One turn moves every row onto another: examples first, then more rows asked:
surid: [  2   8   4  15   8  -1  -9  -9   5  21  17   1  -5  -8  11  -4   9  -7
 -24  -9   0  -5  -8   4   7  10  26  -5   0 -14  10   6   8]
zizu: [ 17  15   2 -23  -5 -21   0   7   2  21  -8 -17   4  -6   5  -7 -12  11
   4 -18  11 -15   0 -12   7  10  -4  -3   2  10 -12  14   7]
naz: [ -5   1   6 -25   5  10  21  -1  -5  -2  -5  -9 -23   5  -8 -14   3  -3
  18 -11  -2   1   0  14  -6  -8  -4   3  -4  21   4 -13   6]
vokad: [ -6  10  10 -15  10   7  11   6  -7  -6 -13   1 -18  -5  -4 -12  -9  -7
  25  -4  -9 -13  -5  22  -7   2   2   9  -9  19   4  -4  16]
kap: [  3   6  -2  12   5  -5   1 -16  11  10   9  -6 -11  -2  14  -3  26   1
 -28 -13   1  -4 -13  -9   3   4   2 -16  -2 -13   8   8  -2]
toki: [ -6  -9 -14  21  15  -5 -20  -7  19  11   1   2  14  -3   9  -1   3  -7
  -8  15  -7  -6  -6 -20   4   7   0  -8   0  -9  12  17  -5]
zene: [ -6 -12 -16  20  -2 -23  -8  -9  -6  -2   4   0  -5   7  16   7  12   0
 -11  16   8   4 -16 -10  17   5   6  -2  12  -7  10  10 -10]
rok: [ 16   5  -4 -22   9 -14   6   8   5  17   5 -16   0  -1  15  -7 -27   9
   0 -13   7  10   7 -10   3  18 -10   2   4   6  -1   4   1]
Vumor: [  0 -12   6 -10  -3   1   8  -7 -16  -9 -11   3  -6   0 -25   0  12   2
  20  18   2   5   1   2   5 -16  -9  -8   4  27  10  -2  -9]
vep: [ -4  23  -6  -6   3 -17  14  15   1   9  -7 -15   3  11  12  -1  -5   4
  24  -7   4  -5  -4   7   5  17  12  21   1  -5  -6  -7   7]
gid: [  2  -8   1 -22   5   7  24   1 -14  -6 -14  -8 -24   0  -4 -11 -11  -4
   9  -7   1   8   5   3   7   0 -16  -6   3  30   0  -3  -2]
gef: [ -5  -6  -7   7  -2 -19 -17 -16  12   8  12  -5  -2   6   7   1  30   5
  -9   3   5  -9 -19 -11  -2  -9   4  -7   2 -12  12   8  -3]
mul: [ -4   7  -8  24   1   2   3  -7   7  22  -5  -5   4  -2   4  -1  23 -10
 -20 -10   1  -9  -4 -11  22   9  21 -12   3 -11  -3   9  -3]
vez: [ -4   8   5 -13   9  12  10   7   0  -1 -29  -2  -6 -10 -10 -14  -8  -9
  22  -6 -11 -23   1   4   0   2 -10  -3 -11  26  -5   9  11]
Mor: [ -3   8  -8  29  17   4   1  -5  14   9  -1   2   1  -7  17  -2   6 -10
 -21   0  -9  -4  -8  -7   8  20   8  -7  -4 -14   8  13   0]
Sukis: [  5  25  -5  -8  -1 -24   9  12   4   3 -21 -15   4   2  13  -3  -2  11
  17 -10   3 -22 -11  -6   4  15  -8   7  -4   1 -11  11   7]
paz: [  1  10  -8 -17  11  -4  17  10  14  19   3 -21   4  13  11  -7  -6   5
  15 -14   3  12   8  -5  -3  12   0  11   2  -4   0 -11  -1]
napus: [ -1 -11   4  -2   3   7   5  -1 -15  -7 -19   8   3  -6 -25   0  -2  -4
  21  25  -3   3   6   0  10  -7  -7  -7   3  29   8   5  -8]
Nibe: [  2  -2   4 -18  -1   9  14   5 -13   6 -24  -4 -10  -9 -14 -12 -15  -9
  13  -8   0  -9   9   0  16   1  -4  -8   1  35 -10   7   4]
mulig: [  0  -4  14  -9   9   7  -5  -5  -4  -9  -6  10  -1 -10 -22  -4   2   0
  23  21  -8  -6  -2  10 -13 -12  -9  -3  -7  22  18   3   4]
Guva: [ -2  -6  10  -4   7  11  -5  -1  -6   1 -14  10   8 -11 -28  -3  -3  -6
  25  23  -7  -6   7   4   0 -10  -1  -4  -3  26  11   6   1]
kebu: [ -1  -5   0  13   5 -16 -31  -9   4  14  17   6   3  -7   8   1   2  -3
 -10  11   2 -11 -14  -1   2   2  20   0   4  -9  15  13   8]
vose: [ -8 -12 -14  18  -2  -9 -13  -7   5  23   2  -3  14   5  -2   3  14  -8
  -6   9   6  -2  -1 -17  22   0  21  -6  12  -6   2   8  -9]
Peg: [  3   5  -6  24  -1 -12   5  -9  -8   5   2  -1 -13  -4  18   3  11  -3
 -28  -4   7  -1 -13  -3  22  15  13 -10   7  -8   2  12  -3]
pil: [  2  -7  14 -13   0  -1   0  -7 -16 -11  -1   7 -11  -4 -20  -1   8   4
  20  19   1   1  -5  14  -6 -15  -5  -3   0  24  17  -2   0]

rok -> paz
Mor -> mul
napus -> Vumor
Where do these go?
gef -> kebu
Nibe -> gid

